In the rows, 128 means zero.
M: rows in several groups, each row roughly a mix of its group's directions
M (128 x 17)
100  94  151  94  199  124  123  106  116  90  112  98  135  117  120  143  115
157  165  92  147  75  122  184  117  149  136  165  122  144  116  119  111  127
127  170  127  148  67  120  142  154  139  142  152  116  108  143  151  87  171
87  113  177  99  175  110  94  136  125  107  138  134  92  89  141  120  118
140  131  118  90  66  106  159  129  157  139  133  84  111  167  131  121  98
113  113  111  166  164  180  172  109  129  136  114  71  136  123  105  119  128
156  145  109  117  89  139  136  112  118  139  138  214  149  132  97  131  128
162  123  116  94  155  110  85  140  129  141  129  191  164  123  111  146  94
122  118  142  125  89  81  107  101  112  113  96  152  123  143  155  187  98
177  150  88  173  103  136  154  143  157  136  171  119  125  87  138  127  128
130  112  152  78  136  102  74  140  124  136  120  190  122  128  122  145  93
85  141  118  142  137  181  183  111  131  144  122  92  112  144  118  89  146
154  171  117  104  76  80  124  154  150  125  161  139  121  143  167  114  137
144  155  128  150  97  107  93  182  138  141  141  119  111  148  177  110  169
112  88  130  105  191  184  136  116  120  128  102  111  132  139  89  124  121
148  165  98  118  80  131  170  98  118  113  139  175  155  151  121  127  158
116  120  110  175  181  169  131  129  113  136  91  86  156  149  129  129  157
107  137  134  141  133  121  133  138  127  96  121  66  100  148  189  131  171
148  170  111  164  67  91  153  127  133  116  150  109  140  130  159  124  158
100  126  152  128  117  130  92  154  139  192  123  164  96  121  115  106  84
122  157  111  143  69  138  196  99  131  131  142  111  134  141  107  101  145
142  162  106  177  132  121  129  116  101  100  132  161  165  119  154  144  184
127  132  119  161  71  106  169  111  149  150  128  70  124  126  125  132  90
105  144  162  120  124  82  78  168  137  133  139  126  93  122  179  114  133
104  115  127  133  191  183  130  143  144  136  136  110  78  98  146  119  121
148  162  111  115  132  86  124  136  137  81  159  133  125  116  194  148  153
109  111  107  127  167  184  156  128  139  153  102  73  126  162  114  113  120
119  137  154  96  134  116  93  164  144  121  163  156  71  100  166  112  133
124  147  135  139  129  129  86  172  112  138  113  132  136  174  157  103  192
113  109  132  157  175  168  160  111  120  92  133  77  118  98  124  123  162
119  109  144  74  144  106  92  154  147  167  115  120  127  151  112  115  71
140  151  117  99  100  121  168  142  147  119  157  76  137  157  121  79  159
133  131  117  178  113  165  147  146  124  133  120  71  123  154  136  106  184
173  140  107  177  91  149  121  151  113  135  130  147  155  143  120  120  188
65  110  176  91  161  119  114  123  113  117  103  96  111  150  126  106  133
110  101  113  153  195  183  148  114  133  134  113  95  117  104  120  139  107
145  119  131  117  127  142  113  122  123  149  141  210  137  94  80  130  99
96  94  193  130  132  123  98  119  92  115  116  151  124  105  82  114  144
178  140  113  162  92  99  103  173  136  142  134  97  161  150  139  119  155
154  149  121  103  129  125  114  131  126  117  163  219  131  97  123  127  135
146  129  119  137  96  124  147  123  149  171  152  146  139  93  76  112  71
184  99  132  154  87  98  115  126  127  94  140  123  126  94  132  180  123
91  91  149  93  173  182  128  115  120  116  105  132  81  135  123  135  124
150  156  101  110  101  108  175  131  153  119  156  69  152  146  129  98  137
151  100  153  150  140  87  68  171  131  147  122  95  155  113  113  128  111
122  162  128  174  86  141  136  146  124  126  143  129  95  130  169  110  189
134  141  137  143  132  115  138  128  124  68  164  107  106  89  170  131  180
166  140  106  105  122  141  108  139  121  145  136  214  157  137  101  127  131
181  122  99  161  128  100  115  155  144  149  128  83  182  130  117  136  109
168  151  80  122  110  124  135  141  131  139  113  119  178  193  138  130  149
111  101  186  112  102  96  98  119  95  120  110  149  148  133  75  117  135
78  116  143  121  146  157  114  142  139  180  96  112  86  155  135  111  93
109  116  135  162  123  156  121  152  125  138  98  67  96  166  159  122  163
104  111  131  157  206  178  125  127  111  123  114  111  136  112  114  116  155
111  89  161  68  162  130  95  129  130  124  117  153  96  121  118  143  87
96  117  146  100  147  135  125  97  120  147  120  189  126  105  88  131  76
178  156  108  165  93  104  115  153  121  112  146  139  158  132  152  133  181
173  144  96  184  131  136  149  134  131  115  159  109  167  92  118  122  163
128  135  101  172  128  153  184  107  129  121  127  61  151  131  118  117  149
113  143  110  104  171  104  167  83  139  94  146  119  140  91  143  149  90
143  173  115  160  73  102  131  142  133  119  152  137  112  128  182  128  166
107  102  130  183  160  149  153  95  117  132  109  88  147  94  95  141  106
131  139  118  92  136  116  101  146  116  127  94  128  157  207  154  129  158
117  137  131  104  110  108  152  88  134  132  149  181  125  87  102  137  71
134  121  155  84  120  72  90  139  140  138  144  160  127  104  115  130  74
167  128  80  81  121  139  136  124  143  125  111  144  135  185  151  166  111
98  126  157  99  120  144  116  105  91  110  108  201  113  147  120  132  159
79  95  160  149  120  136  157  85  113  126  97  85  113  121  98  136  102
117  144  142  148  137  116  109  149  143  117  163  137  74  72  181  131  131
135  162  127  164  90  104  111  143  128  114  150  156  97  109  188  143  160
163  109  101  156  152  165  165  97  115  88  132  114  157  104  104  154  154
110  122  154  104  124  85  110  95  118  109  127  182  121  95  131  164  84
112  113  133  109  208  130  124  97  109  93  123  149  157  97  115  147  121
152  148  92  187  132  155  150  137  123  129  127  92  162  143  137  120  180
108  145  151  113  92  104  155  97  131  112  168  167  102  75  115  118  107
132  163  125  96  117  57  129  136  155  113  164  111  129  111  167  123  101
108  145  141  108  119  121  92  146  135  174  132  203  107  124  129  114  95
121  102  123  87  137  133  175  79  129  111  114  97  148  138  86  141  88
141  140  95  133  72  154  167  120  140  173  115  126  140  173  99  113  114
117  130  113  159  130  151  164  86  101  137  102  131  184  142  76  123  137
94  99  140  105  167  158  150  115  144  150  124  96  108  112  90  109  77
118  146  110  142  138  183  182  126  139  134  155  100  117  118  109  79  159
112  166  131  125  91  91  169  107  138  91  163  111  103  109  170  123  145
113  136  162  117  136  97  110  153  148  117  174  123  83  70  151  106  118
161  142  101  127  92  110  167  132  164  153  162  93  146  113  101  106  90
172  143  104  166  140  135  114  157  121  99  144  119  148  124  160  134  195
80  131  165  137  87  102  157  94  129  111  139  111  81  94  139  129  109
121  145  127  154  112  110  157  140  158  125  161  56  100  100  158  108  124
94  118  187  106  124  90  70  154  121  139  124  151  98  120  135  114  119
163  133  101  117  166  165  132  145  133  143  154  162  167  112  80  95  140
105  122  140  109  109  161  147  98  101  142  107  178  144  156  69  108  138
101  102  155  144  106  105  144  81  122  124  117  122  112  89  109  162  71
123  152  133  130  107  92  111  154  142  109  141  102  88  134  204  135  149
136  128  105  132  115  157  174  104  124  152  119  119  176  150  64  104  123
71  116  171  166  153  130  96  143  117  144  108  99  90  114  152  117  133
122  164  129  156  84  121  104  160  138  157  143  165  83  124  175  119  139
125  109  120  158  116  117  131  131  135  141  89  46  133  165  147  150  110
155  149  100  164  147  136  115  164  128  115  134  97  140  144  176  125  188
165  143  119  65  118  87  126  137  135  79  155  135  141  148  154  135  151
110  86  160  107  169  143  87  120  107  134  99  172  125  120  97  147  100
104  105  157  81  146  112  123  113  140  134  138  146  106  92  99  128  62
131  95  135  67  152  136  116  120  120  138  101  142  159  165  76  126  101
127  91  129  109  197  150  130  112  109  91  103  94  158  140  109  142  145
111  159  151  116  121  73  100  124  123  127  152  194  133  90  139  124  112
98  129  124  113  122  159  126  130  132  193  96  154  125  173  100  105  93
131  116  115  140  145  126  171  103  133  83  130  47  134  120  143  146  138
161  102  139  94  122  144  93  142  111  132  121  194  146  143  79  128  137
118  131  158  140  61  90  129  140  145  130  148  95  77  110  152  123  115
120  87  127  134  168  154  131  94  107  134  86  126  163  133  79  154  100
110  76  155  89  151  156  128  102  123  127  111  140  108  116  80  141  84
135  147  104  175  140  131  149  135  146  107  150  81  103  97  185  140  148
120  124  146  107  159  77  96  123  128  85  135  134  114  98  177  167  112
129  117  124  113  152  149  134  95  104  131  116  191  170  122  70  133  115
94  97  155  72  133  119  139  97  127  133  108  121  123  139  88  129  71
94  128  138  104  117  128  173  75  133  116  144  151  98  89  111  136  81
90  114  141  98  145  136  140  88  120  149  110  167  136  120  80  128  73
133  111  151  109  165  119  69  138  103  98  120  185  125  118  146  156  148
125  110  131  100  167  130  141  82  106  102  123  166  169  106  80  145  109
112  117  110  182  150  190  120  121  111  152  89  155  108  137  142  156  137
138  154  125  166  103  92  158  119  134  92  164  84  132  90  156  125  154
87  102  144  83  137  143  127  125  138  157  93  103  97  170  121  125  82
151  156  99  124  100  132  145  105  107  92  125  176  145  158  153  153  177
128  103  120  98  172  169  122  119  108  140  93  153  165  164  80  126  126
115  145  152  92  123  72  105  121  129  98  150  168  104  98  166  147  110
125  109  114  141  111  150  190  77  137  114  130  99  108  103  112  158  91
118  103  162  102  117  86  90  110  117  110  112  165  110  116  139  175  89
146  148  122  168  121  148  126  169  126  131  150  106  136  130  131  85  200
177  96  114  126  163  145  110  173  153  146  140  79  147  121  99  114  114
the four rows of each list that fit no group, in list order (the others fit one group, some only roughly)
    j_429: 111  90  153  126  121  150  116  97  101  141  94  179  129  126  77  150  100
    j_483: 92  123  156  116  132  138  103  106  96  140  103  210  127  132  103  132  124
    j_53: 132  157  100  185  74  147  151  123  118  151  109  128  136  165  143  127  163
    j_794: 118  109  129  151  156  136  117  141  127  109  99  56  109  152  176  151  149
    j_10: 121  127  144  117  158  122  119  106  113  73  148  173  105  78  154  159  143
    j_132: 184  111  104  136  152  174  120  161  127  135  135  124  164  137  88  110  164
    j_112: 148  88  143  72  179  110  95  144  134  117  123  109  155  130  100  132  99
    j_95: 131  136  163  119  137  88  69  153  112  108  145  181  127  100  145  126  153
    j_657: 80  99  173  111  146  102  92  124  109  123  81  102  117  158  141  143  115
    j_261: 148  156  98  195  149  160  127  155  133  146  152  135  137  95  143  111  165
    j_987: 143  148  121  101  100  62  110  125  140  113  134  147  126  132  177  167  97
 -> j_483; j_132; j_112; j_261
    j_927: 151  98  144  107  160  126  109  121  125  78  152  160  106  71  131  164  123
    j_109: 160  156  128  162  90  112  97  170  127  127  155  155  120  119  158  115  179
    j_844: 68  154  159  118  96  97  148  103  131  154  138  145  109  109  115  96  91
    j_189: 103  94  157  111  142  139  112  126  121  170  101  131  142  136  64  108  86
    j_643: 159  99  121  134  130  161  116  153  114  132  98  93  157  183  103  121  172
    j_936: 93  116  120  164  114  148  170  79  117  136  83  91  125  150  126  155  107
    j_478: 93  108  136  173  154  183  127  132  115  136  94  92  92  141  146  131  156
    j_775: 179  90  102  115  146  170  127  123  125  134  117  156  157  130  73  151  110
    j_652: 87  141  118  166  123  168  183  106  141  146  131  86  93  115  135  109  122
    j_891: 117  152  124  132  90  93  149  139  152  130  134  57  110  152  172  116  126
    j_245: 172  150  105  114  133  94  132  162  149  119  159  78  171  138  134  98  148
    j_390: 153  173  95  171  103  129  158  134  127  120  155  120  156  128  140  105  184
    j_260: 148  154  136  141  92  90  114  136  114  82  152  148  124  119  170  139  183
 -> j_478; j_775; j_652; j_245
    j_154: 115  109  132  168  182  170  116  155  122  149  109  77  135  131  115  103  152
    j_233: 159  142  114  90  164  103  84  147  127  112  141  190  150  125  151  146  130
    j_590: 101  99  181  110  121  93  96  138  137  144  132  121  97  96  108  119  76
    j_167: 79  110  162  111  107  147  138  110  113  161  95  128  122  162  78  99  113
    j_302: 88  141  155  130  100  95  150  130  149  130  147  67  88  113  150  100  114
    j_860: 121  106  122  85  110  131  146  121  155  163  110  97  114  159  107  129  59
    j_688: 127  102  142  96  136  117  85  125  116  153  96  182  144  144  99  151  82
    j_363: 107  95  148  112  179  169  119  138  125  157  117  123  134  122  69  93  112
    j_493: 95  114  159  100  111  75  109  113  130  149  102  119  129  141  120  141  62
    j_262: 106  94  132  151  130  190  140  125  123  168  90  101  112  154  90  117  118
    j_715: 93  135  120  125  116  177  162  101  110  157  95  147  136  176  94  105  139
    j_935: 149  150  133  139  122  103  83  167  126  108  148  155  108  118  185  135  173
    j_594: 156  128  129  78  100  101  101  134  132  143  135  196  144  136  104  136  93
    j_904: 112  127  143  114  124  121  143  124  157  137  167  131  78  67  125  120  74
    j_312: 152  160  107  153  96  121  142  129  121  88  143  125  125  139  179  141  190
 -> j_715; j_935; j_594; j_904
    j_663: 161  158  96  148  118  120  151  100  121  107  158  186  160  89  124  147  136
    j_730: 142  141  96  195  93  162  169  126  140  139  135  90  111  119  145  131  145
    j_267: 160  127  122  159  150  121  86  189  140  138  133  79  135  134  159  118  157
    j_393: 155  135  118  130  96  123  123  104  116  115  139  215  129  104  125  165  121
    j_57: 138  144  120  148  151  137  127  159  125  103  139  78  135  143  162  104  199
    j_489: 119  157  133  155  150  101  90  169  131  120  139  111  115  121  195  120  165
    j_204: 144  157  115  160  131  122  140  135  120  82  155  112  133  114  169  124  199
    j_364: 96  79  175  102  162  137  91  138  127  129  112  117  82  113  122  136  98
    j_407: 152  115  119  79  169  130  129  103  119  96  139  181  162  109  95  146  115
    j_221: 136  158  111  78  76  104  179  105  146  127  152  131  138  149  112  107  109
 -> j_267; j_57; j_204; j_221
    j_190: 75  118  159  101  139  93  109  105  124  149  98  137  124  133  124  139  64
    j_100: 160  152  78  155  136  138  134  152  137  155  116  97  177  173  140  117  149
    j_939: 118  125  122  200  90  170  168  100  116  143  121  121  116  108  104  130  138
    j_767: 137  165  132  137  96  96  144  143  138  96  174  102  114  108  164  103  174
    j_589: 120  131  149  91  124  91  102  131  126  81  132  140  89  133  189  158  141
    j_932: 162  113  108  92  180  124  87  137  120  111  110  164  161  148  139  166  124
    j_40: 128  137  161  80  123  89  90  153  134  131  162  180  117  102  119  104  115
    j_866: 130  158  134  117  110  91  121  156  160  123  177  124  86  92  176  114  119
    j_271: 98  97  146  121  189  161  121  139  120  139  101  78  138  145  99  100  136
    j_460: 133  116  144  172  107  92  109  110  122  119  134  152  118  68  136  175  93
    j_138: 101  125  148  41  155  114  134  116  128  118  128  138  141  151  100  99  110
    j_557: 154  108  120  134  158  176  101  142  112  152  116  186  154  127  81  126  135
    j_329: 88  97  146  105  161  159  134  86  96  104  82  142  126  155  117  153  133
 -> j_589; j_460; j_138; j_329
    j_633: 106  131  137  52  133  103  116  117  140  135  122  167  111  147  137  137  75
    j_599: 142  172  102  154  136  112  122  138  132  102  155  154  121  105  196  145  161
    j_376: 124  138  140  88  136  118  99  120  111  99  134  212  113  125  151  149  143
    j_317: 107  102  112  118  149  172  177  92  142  138  109  95  109  128  107  141  79
    j_909: 120  95  133  119  159  124  126  108  131  155  107  121  157  114  77  139  57
    j_219: 130  146  104  185  148  141  132  137  122  110  118  88  128  136  184  144  175
    j_170: 89  124  159  78  129  101  128  117  144  145  141  142  101  104  110  112  65
    j_882: 143  175  106  165  93  127  139  129  122  112  154  167  125  118  167  129  182
    j_484: 155  169  104  144  54  88  139  134  136  143  138  131  150  157  146  124  138
    j_433: 114  122  114  82  110  150  183  94  139  100  119  93  95  167  144  140  124
    j_6: 114  147  105  168  126  156  141  137  120  145  96  90  136  183  158  118  172
    j_710: 85  165  106  123  127  145  195  80  134  144  136  139  135  124  112  103  105
    j_24: 129  134  116  154  129  118  145  110  120  74  125  87  115  128  187  165  165
    j_91: 110  114  112  180  153  192  165  111  121  143  108  88  128  127  108  121  141
 -> j_599; j_219; j_882; j_433
    j_277: 149  151  111  105  127  141  110  146  116  103  128  173  126  169  168  134  190
    j_500: 108  105  131  134  167  178  130  120  123  170  112  150  137  115  69  109  99
    j_80: 153  128  99  129  184  161  133  124  109  88  120  132  164  144  136  141  184
    j_745: 128  143  127  140  128  126  137  103  129  116  163  194  108  59  128  143  106
    j_355: 129  157  140  174  90  107  148  117  120  108  170  147  127  72  125  111  160
    j_906: 173  116  122  80  168  145  101  154  125  113  148  168  157  127  96  114  151
    j_796: 118  84  141  128  144  171  119  134  138  175  113  126  108  116  77  121  78
    j_135: 98  122  168  129  130  145  99  134  98  98  121  163  84  128  154  128  185
    j_619: 149  175  107  87  88  80  149  130  148  132  161  147  156  141  129  103  117
    j_87: 125  82  139  112  171  151  93  156  132  155  90  87  128  161  110  128  108
    j_164: 105  124  148  158  155  106  94  148  129  110  122  90  93  109  192  148  139
    j_73: 111  103  142  81  188  149  109  146  148  144  136  130  97  106  115  115  82
 -> j_500; j_906; j_796; j_164
    j_993: 114  150  111  183  126  170  156  130  132  122  142  109  86  108  169  123  169
    j_410: 140  113  135  167  190  139  83  166  115  128  124  108  158  111  124  117  163
    j_597: 96  135  131  151  99  113  170  63  116  107  121  142  116  100  136  166  102
    j_878: 131  94  134  101  115  110  138  82  119  123  99  139  150  135  90  170  72
    j_808: 120  106  140  73  179  166  123  129  133  119  145  169  97  100  104  117  113
    j_752: 134  151  104  192  138  156  167  117  130  115  158  114  128  79  136  119  160
    j_215: 126  109  121  122  103  141  183  77  120  128  113  111  158  139  68  131  104
    j_569: 158  112  139  81  120  104  112  124  120  128  135  172  172  127  67  122  109
    j_920: 126  146  121  148  110  105  164  101  127  73  145  90  113  109  177  152  155
    j_129: 124  138  139  82  103  68  113  120  145  120  139  150  105  120  161  154  78
 -> j_878; j_752; j_569; j_129
    j_181: 181  119  85  180  130  148  141  124  126  107  121  98  153  127  143  171  151
    j_106: 161  162  107  90  91  86  126  139  149  149  158  171  154  134  121  114  101
    j_879: 90  78  168  99  154  138  130  99  113  120  99  107  120  127  84  134  96
    j_37: 101  111  144  107  154  104  129  91  130  128  126  151  129  86  107  151  57
    j_372: 121  154  136  157  133  125  157  135  127  104  165  87  138  100  126  79  185
    j_173: 105  96  141  115  164  173  126  133  118  159  97  110  143  157  73  97  126
    j_330: 93  89  149  102  162  142  121  113  123  155  88  112  132  146  87  129  78
    j_731: 141  124  96  131  100  154  187  87  128  139  115  117  161  152  79  131  110
    j_914: 156  141  88  161  188  161  131  142  124  123  135  119  175  121  127  119  167
    j_380: 148  158  118  137  82  76  156  120  149  139  167  120  155  95  111  112  96
    j_384: 152  157  107  141  73  107  165  116  120  101  136  104  159  158  137  123  176
    j_141: 142  114  125  72  154  106  83  135  130  133  110  177  141  148  133  158  87
    j_254: 147  144  88  181  153  159  111  149  119  140  104  128  148  156  165  144  169
    j_472: 99  148  138  122  99  86  144  106  141  107  140  117  82  110  184  153  100
    j_711: 158  137  110  166  123  121  146  128  113  92  129  82  171  140  134  128  190
 -> j_372; j_330; j_254; j_472
    j_653: 155  142  123  170  122  123  94  186  144  137  152  103  107  111  172  117  161
    j_872: 107  124  133  85  134  110  173  74  116  71  119  101  140  143  130  147  129
    j_248: 130  112  131  157  171  123  105  147  133  97  124  72  108  109  181  155  144
    j_551: 121  145  122  132  131  131  129  166  142  132  127  60  117  168  168  96  169
    j_953: 168  134  98  149  122  112  112  140  141  175  132  159  175  113  98  135  81
    j_67: 137  153  119  135  142  111  103  174  146  116  145  96  107  135  199  121  163
    j_75: 167  129  99  123  102  154  111  139  121  162  111  193  153  165  102  137  127
    j_641: 140  163  90  195  105  159  151  135  143  161  147  144  112  104  149  123  135
    j_332: 101  103  154  114  121  114  127  92  129  135  120  156  101  92  109  158  59
    j_402: 141  122  134  126  101  125  135  97  101  131  122  188  173  126  64  129  126
    j_783: 140  146  136  109  124  68  115  149  137  87  148  81  131  134  178  128  152
    j_807: 101  116  116  163  148  186  160  92  121  157  110  149  121  105  93  134  100
 -> j_653; j_872; j_953; j_332
    j_511: 87  143  129  161  97  125  157  115  150  156  128  93  78  114  160  128  89
    j_747: 160  175  113  133  93  80  119  150  127  121  151  140  169  145  149  110  168
    j_406: 82  115  172  101  155  126  97  155  132  165  120  114  114  134  103  79  109
    j_72: 120  174  124  171  128  129  151  128  116  114  163  136  147  97  132  89  188
    j_176: 111  133  159  169  116  122  90  142  91  109  108  141  122  141  155  130  196
    j_84: 155  159  99  149  120  90  127  133  148  108  157  128  119  96  192  162  119
    j_531: 109  104  172  124  147  136  65  171  109  150  101  138  120  150  116  104  153
    j_768: 85  135  157  105  151  97  125  123  147  135  154  129  96  77  135  111  76
    j_92: 144  145  105  168  129  130  138  137  113  116  113  83  174  165  140  119  187
    j_503: 145  86  123  103  154  166  108  141  137  168  107  147  132  139  80  133  81
    j_849: 65  120  170  99  133  108  138  104  135  124  129  113  81  106  136  123  85
    j_424: 160  163  101  156  123  148  137  140  124  139  160  178  163  108  105  99  166
    j_473: 138  137  106  118  77  112  152  84  126  110  113  161  120  149  155  184  103
 -> j_768; j_503; j_849; j_424
    j_31: 123  107  129  105  191  158  86  153  112  126  92  133  136  171  140  134  155
    j_367: 171  158  84  142  99  117  140  123  125  99  131  143  147  152  174  162  164
    j_133: 107  160  127  132  105  106  129  133  157  161  156  156  84  92  159  122  79
    j_980: 145  115  101  104  94  154  174  103  136  150  111  114  149  170  79  125  100
    j_687: 121  169  115  120  82  92  162  110  125  101  129  104  138  169  168  126  160
    j_857: 154  147  84  173  126  186  138  138  130  167  133  175  133  123  118  123  141
    j_781: 113  126  131  134  88  146  170  104  130  167  127  125  141  131  61  94  101
    j_996: 112  108  139  164  155  131  143  130  145  122  139  49  105  83  134  125  112
    j_470: 73  116  154  140  181  157  119  142  134  148  121  92  87  111  139  102  120
    j_676: 105  141  128  208  115  157  153  125  124  136  132  93  104  103  144  115  161
    j_341: 165  134  123  92  84  103  112  123  121  128  134  202  152  140  107  144  116
    j_639: 125  139  129  106  107  133  164  99  125  143  146  168  157  114  60  94  109
    j_559: 162  139  119  147  113  99  124  133  129  75  152  115  115  107  183  162  165
    j_690: 174  145  109  136  133  88  107  146  122  87  139  120  165  135  170  151  171
 -> j_470; j_341; j_559; j_690
